Rotation paths and how fast each direction turns (degrees each step)
Each turn is a multiple of 5 degrees from 10 to 175, or 0.
Each row of a path follows its step; steps can be skipped.
Path 1:
step 0: -328	-202	-279	-17	57	-80	276	-78	159	12	-335	559	-108	298	-67	-183	-383	-597	-34	-93	-436	-7	-216	254	75	-53	401	293	-249	-444	188	39	297	-420	-77	133	244	-284	29	-541	-229	171	301	78	-171	120	195	-24	57	-522	115	-183	-118	406	208
step 1: 329	3	-540	-373	148	-405	168	-172	-103	289	63	302	-228	-118	99	171	53	-394	-100	220	68	-204	271	290	-190	271	143	129	-297	269	256	-158	465	-410	367	-76	-284	-109	-266	-231	309	65	112	-135	-158	188	407	-469	70	382	-120	272	-103	-472	-341
step 2: 563	-206	182	-457	-126	8	-112	-449	-84	331	243	-22	-124	44	-222	271	-27	163	-330	215	221	546	-237	217	116	302	-253	102	-92	309	-8	106	117	400	-24	319	-495	-244	-538	396	109	71	-130	-180	339	-233	-496	48	51	474	-17	-70	-68	51	-14
step 4: -553	-79	-22	244	-390	-159	-27	410	68	355	46	256	83	111	298	-147	252	-25	230	63	-128	-284	748	-303	-78	-154	617	-201	-126	-102	-293	78	-24	-413	198	74	26	375	305	143	220	-198	13	213	308	444	-169	143	-116	327	-39	336	-35	60	-338
step 5: -357	138	18	-466	-133	68	-391	167	163	137	-64	337	-152	138	-53	-425	-370	-585	-266	192	-418	190	-264	107	509	-223	196	138	132	117	-566	-259	-94	118	-119	399	-77	344	214	-181	-60	243	-398	-9	114	-50	95	-137	-343	353	-320	-85	-392	116	-36
step 6: 77	-279	-461	-4	376	-164	70	51	-30	-33	-30	113	-214	135	-279	-233	23	-273	-317	-136	-43	305	-367	522	93	152	-314	-103	-6	-163	-27	139	282	-99	-313	518	210	107	-378	-905	-224	-106	245	-75	-205	42	333	-230	77	-209	157	-393	178	-70	-263
step 7: 423	66	84	-284	-58	25	264	-409	182	295	-76	264	-438	-114	-264	462	579	-35	159	45	-179	62	171	290	-314	322	173	-256	-339	-34	143	249	363	-580	-203	-10	-267	-179	-328	30	285	-259	294	181	74	116	-115	-222	232	-174	331	457	136	-187	-177
step 8: 423	196	161	-83	-470	44	-66	-305	-77	31	-191	187	153	35	56	325	-118	-159	-111	376	22	174	-28	47	302	129	566	346	76	38	406	-287	-87	344	330	-32	-126	-259	-584	461	-96	233	154	226	216	-81	-487	84	98	311	53	344	-408	477	-31
step 9: -238	-692	-524	122	-24	-141	-87	371	-529	5	210	40	375	295	279	185	-149	134	-59	7	377	-256	408	-48	110	244	95	78	-176	-263	114	-29	-143	464	275	333	-202	-20	14	-111	-157	88	173	-122	334	-10	-98	28	-176	285	105	-474	108	599	-224
Speeds:
31	-155	-160	28	-59	-49	-75	70	-51	23	-124	-63	32	-22	-119	35	-29	-52	-43	6	-25	46	-56	-73	-34	151	-16	27	-69	-34	-66	-27	68	-9	77	-5	54	-4	118	-17	-10	70	-112	-10	9	-142	54	-53	-60	77	-63	-9	-31	-137	8 : 85
-43	-7	-51	-101	41	-3	-68	29	-37	26	-21	112	-61	-26	52	-80	18	56	-7	86	29	61	-57	-20	118	-144	-71	127	-1	26	-54	88	153	-108	12	-42	73	56	91	-22	48	83	-11	37	-85	28	-2	-81	-42	-185	-35	-26	16	27	-98 : 65
56	44	69	14	-44	-98	-33	-24	-93	-12	-100	-80	-18	22	-79	12	-132	43	-32	-100	-49	62	-93	2	45	-47	20	216	-7	72	-19	-134	-83	-53	-100	117	48	-14	26	12	10	77	57	55	43	32	38	71	106	-38	5	13	-61	85	81 : 130
-5	-71	-9	-164	84	116	83	-44	-77	-68	-156	-44	-33	-5	53	115	-7	33	6	-121	14	40	-3	-27	38	-34	60	-3	28	66	-48	37	26	-5	52	44	-16	48	104	41	48	-165	68	-42	-29	127	-24	54	-74	86	34	87	-69	-109	-30 : 125
1	140	17	-143	21	101	45	53	-28	-16	29	20	-53	33	-15	68	57	-22	-4	-9	32	-211	-113	-68	19	52	37	-12	-123	-43	-3	-47	-11	5	-122	41	-62	-3	130	88	-67	50	89	33	55	-63	25	-164	-24	-3	-40	-86	14	1	37 : 160
-40	28	-73	-7	-59	-156	106	84	-53	-10	-4	15	53	-65	-25	93	30	50	11	-62	28	-93	154	88	-120	-59	-22	81	-29	-71	-91	29	22	-151	-109	-19	-30	83	-109	54	85	-53	5	54	-84	-26	59	-32	-92	8	4	37	33	-33	88 : 120
4	-41	-32	97	109	-61	80	-19	86	20	-52	-9	-93	-36	-64	-11	37	-87	-55	-27	-2	-4	82	-63	-34	-59	-115	81	48	-29	62	39	-142	-15	-25	8	57	-68	128	-23	63	-25	122	-55	-51	-86	-128	-124	-51	96	48	-22	-39	128	-81 : 120
